[101, 117, 126, 110, 132]
The entry just left of the centre entry -> 117
Give the first entry from the right.
Answer: 132
The 3rd entry: 126

x =
[[142 122 117 113 123 125 121 125 122 133 122]
 [141 123 122 112 119 136 125 125 111 132 125]
 [147 122 149 124 144 127 106 121 135 107 154]
 [148 133 135 120 121 134 121 112 131 112 145]
 [120 131 119 131 117 129 144 138 126 115 133]
 [151 144 114 118 136 144 113 120 131 124 120]
 [136 131 137 122 122 128 124 119 126 118 143]
 [132 116 127 118 126 129 125 120 118 145 123]
 [144 137 122 119 121 128 124 118 137 131 127]
 [122 134 114 129 112 134 145 138 128 149 131]
 [131 135 131 121 121 126 129 129 118 121 126]
 [117 120 113 135 145 137 135 131 126 148 125]
 [142 134 131 122 143 118 110 118 128 122 126]
 [130 124 115 120 125 135 134 120 114 139 123]]
Rows and columns are numbered from 1.
What is the entry in row 2 and column 1?
Answer: 141
What is the entry at row 2, column 2?
Answer: 123
What is the top-right entry?
Answer: 122
The entry at row 1, column 2: 122
What is the entry at row 1, column 1?
Answer: 142
What is the maximum?
Answer: 154
The bottom entry of the column that holds the largest entry: 123
What is the entry directly above the largest entry?
Answer: 125
What is the top entry of the column that holds the smallest entry?
Answer: 121
What is the entry directly below the smallest entry?
Answer: 121
What is the entry at row 3, column 1?
Answer: 147
What is the entry at row 3, column 2?
Answer: 122
The entry directly below the largest entry is 145
What is the entry just right of the smallest entry?
Answer: 121
The entry directly above 106 -> 125
The entry in row 1 and column 3 is 117
What is the bottom-left entry?
Answer: 130
What is the entry in row 2 and column 3?
Answer: 122
What is the smallest entry?
Answer: 106
What is the entry just left of the smallest entry?
Answer: 127

Read these off the array that follows. Indices start at 1.
1) What is the entry in row 2 and column 1?
2) What is the entry just left of 133?
3) What is the bottom-right entry?
4) What is the entry in the top-right corner?
5) What is the entry just right of the largest entry?
131  116  126  119  142  128  118  129  127  107  133  127  120  114  127  107
138  122  123  118  146  120  122  139  134  120  141  134  118  120  137  119
1) 138
2) 107
3) 119
4) 107
5) 120

Read these off the table that follows. Counting starts at 1.
1) Report the top-right entry.
2) Report the entry in the bottom-left corner.
3) Report the entry in row 3 and column 2.
4) Report the entry at the centre.
5) Report the entry in the bottom-right corner.
6) Report the entry directly below the smallest entry.
7) Report the entry just right of the centre entry.
8) Report the entry at row 1, column 2.
[[129 126 128 125 130 127 129 134 128 126 126 127 129 130 123]
 [128 121 123 123 137 133 127 137 121 130 113 114 136 143 109]
 [125 131 133 134 124 125 130 125 133 128 135 134 127 126 135]
 [128 126 132 128 122 126 130 126 134 131 135 132 123 123 138]
 [126 132 129 131 123 125 129 122 134 131 134 133 124 122 136]
 [130 133 129 130 124 128 130 124 136 131 133 135 125 122 134]
 [130 128 132 130 122 129 131 127 130 128 132 130 126 124 133]
 [129 129 130 129 123 128 128 128 129 125 131 129 128 123 133]
 [127 128 123 126 134 128 128 127 125 129 123 122 126 130 126]
 [128 128 129 133 127 124 130 128 127 129 132 131 127 124 133]
 [126 127 127 125 131 129 126 127 127 129 123 128 128 135 123]
 [128 126 122 125 130 129 127 127 128 130 127 123 130 128 123]
 [131 119 124 122 139 133 125 134 120 127 112 116 137 140 106]
 [128 130 129 128 120 124 130 124 131 128 134 130 120 122 139]
 [128 129 124 131 126 127 131 128 131 129 132 130 123 123 132]]
1) 123
2) 128
3) 131
4) 128
5) 132
6) 139
7) 129
8) 126

Read these off the row that follows.
1) The 3rd entry?
2) The second entry from the left?
3) The 1st entry?
4) The entry at the centre?
5) The last entry?
[123 133 126 108 132 150 136 119 124 113 133 129 125 119 145]
1) 126
2) 133
3) 123
4) 119
5) 145

Read these off the matrix that follows. Counting starts at 1.
1) Give the entry in row 1 and column 1.
2) Give the entry in the bottom-left corner.
3) Give the entry directly above 154.
4) Give the entry in the top-right corner.
5) Give the entry in row 3 and column 1.
6) Give the entry just right of 133.
7) Give the entry in row 3 and column 2.
8) Give the entry at row 1, column 2.
[[140 116 145 122 127 123 119 142 122 118 135 126 146 143 111]
 [120 153 114 142 133 125 135 114 110 147 125 121 117 117 150]
 [125 130 121 139 113 150 153 126 138 153 131 113 123 121 144]
 [110 140 103 137 127 146 132 119 154 130 113 127 115 106 132]]
1) 140
2) 110
3) 138
4) 111
5) 125
6) 125
7) 130
8) 116

A = 117  119  105  140  121  113  138  120  115  128  144  136  144  131  114
The entry just right of 128 -> 144
Find the third entry from the right.
Answer: 144
Find the 1st entry from the left.
Answer: 117
The last entry -> 114
